+4.49, +1.54, -3.21, +4.48, -0.71 = <113>
-1.25, +0.54, +7.84, +7.85, -2.77 = <5>
-7.60, +1.54, -3.21, +0.58, +4.42 = <31>
-4.19, +0.71, -6.58, -2.14, +4.52 = <74>
-8.18, +1.84, +0.91, +2.73, +3.08 = <85>
asked: -8.20, +1.84, +0.92, +2.74, +3.08
<85>
gone <113>: +4.49, +1.54, -0.71, -3.21
+4.48
gone <5>: +7.85, -1.25, +0.54, -2.77
+7.84
len: -4.19
1
asked: -1.25, +0.54, +7.83, +7.84, -2.77
<5>
present: -7.60, +1.54, -3.21, +0.58, +4.42
yes

+0.14, -2.18, -2.08, +0.02, +2.62, -1.48, +3.65, +0.39, -1.91, +2.34, +2.83, -5.00, -6.21, +1.65  <151>
-1.25, +7.34, -3.23, -0.04, -4.71, +3.47, -8.90, -4.29, -4.90, -1.42, +6.22, -3.39, -3.19, -3.09  <14>
+3.52, -2.14, +0.39, -0.45, +0.19, +0.08, +2.66, +3.78, -1.84, +0.08, -0.71, -4.69, -5.48, -1.24  <27>
-1.78, +5.45, +0.94, +0.54, -1.74, +2.76, -2.69, -0.77, +0.38, -2.15, -4.32, +2.34, +4.50, -2.00  <11>
-1.25, +7.34, -3.23, +6.50, -4.71, +3.47, -8.90, -4.29, -4.90, -1.42, +6.22, -3.39, -3.19, -3.09  <49>
-0.04, -6.19, -0.13, -2.91, -1.29, -2.31, +3.65, +0.91, -0.30, -3.23, +0.43, -0.12, -1.83, -0.30  <79>
+0.14, -2.18, -2.08, -1.74, +2.62, -1.48, +3.65, +0.39, -1.91, +2.34, +2.83, -5.00, -6.21, +1.65  <142>
len: +0.14, -2.18, -2.08, -1.74, +2.62, -1.48, +3.65, +0.39, -1.91, +2.34, +2.83, -5.00, -6.21, +1.65
14
present: -4.29, -4.91, -1.42, +6.22, -3.39
no

-3.44, +1.75, +2.56, -1.40, +2.00, +0.65, +1.97, +0.64, -4.75, +0.47, -0.30, +2.09, -0.56, -2.47, -0.69, +2.65, +5.66, +1.52, +2.66 : <146>
+1.92, +2.86, -2.41, -0.27, -0.49, +4.86, +1.38, +1.06, -2.19, -3.35, -0.96, -3.37, +3.27, -1.09, +4.87, +0.63, -1.52, +1.52, +1.78 : <116>
-0.84, +2.86, -2.41, -0.27, -0.49, +4.86, +1.38, -1.10, -2.19, -3.35, -0.96, -3.37, -2.00, -1.09, -0.65, +0.63, -1.52, +1.52, +1.78 : <25>
+2.21, +3.11, +2.00, +0.15, +2.00, -0.47, +0.32, +1.06, -1.19, -0.72, +2.43, +2.24, -2.89, -0.51, +1.29, +2.52, -0.75, +0.24, -0.55 : <187>
-0.42, +0.90, -1.23, -0.57, -3.09, +1.93, +2.76, -2.58, -0.21, -3.87, +1.43, -0.44, +4.07, -6.75, -0.62, +1.15, +2.10, -2.03, +1.93 : <124>
+2.21, -0.95, -2.42, +2.40, -0.97, +3.78, +2.68, +0.85, -4.82, -6.18, +1.26, -0.41, +4.03, -4.79, -1.19, -2.02, +2.44, -5.62, +4.42 : <15>
-1.46, -0.57, -3.78, +3.42, -2.92, +6.17, +0.23, -3.18, -2.08, -5.79, -0.05, -1.74, +2.27, -1.28, -1.09, +2.02, +0.77, +1.05, +0.08 : <59>
-1.14, +0.14, -1.10, +4.62, -1.09, +1.78, +1.43, -1.22, -3.44, +0.47, +0.94, -3.28, +3.30, -4.07, -0.34, +2.65, +0.10, -1.58, +3.16 : <200>
-3.64, +3.11, -3.57, +4.62, -2.22, +6.17, +1.35, -1.59, -0.21, -4.60, +0.05, +0.17, +4.18, -0.51, -0.31, -0.75, +7.28, -6.63, +4.42 : <50>
+0.74, +1.02, +0.73, +2.85, +0.18, +4.28, +2.76, -3.39, -0.47, -0.03, +2.97, +0.29, -0.98, -5.27, -0.34, -2.85, +2.64, +0.31, +2.87 : <93>
-1.46, -0.57, -3.78, +3.42, -2.92, +6.17, +0.23, -3.18, -2.08, -5.79, -0.05, +2.24, +4.18, -1.45, +0.70, -0.72, +6.92, -3.34, +1.37 : <197>
gone <116>: +2.86, -3.35, -0.49, +0.63, -0.27, -0.96, -2.41, +4.87, +1.06, -1.09, -3.37, -2.19, +1.92, +3.27, +1.52, -1.52, +1.38, +1.78
+4.86
gone <25>: +1.38, -0.49, +4.86, +2.86, -0.65, -0.84, -1.52, +1.78, +0.63, -1.10, -0.96, -3.37, -3.35, -2.00, -2.19, +1.52, -2.41, -0.27
-1.09
present: -1.19, -2.02, +2.44, -5.62
yes

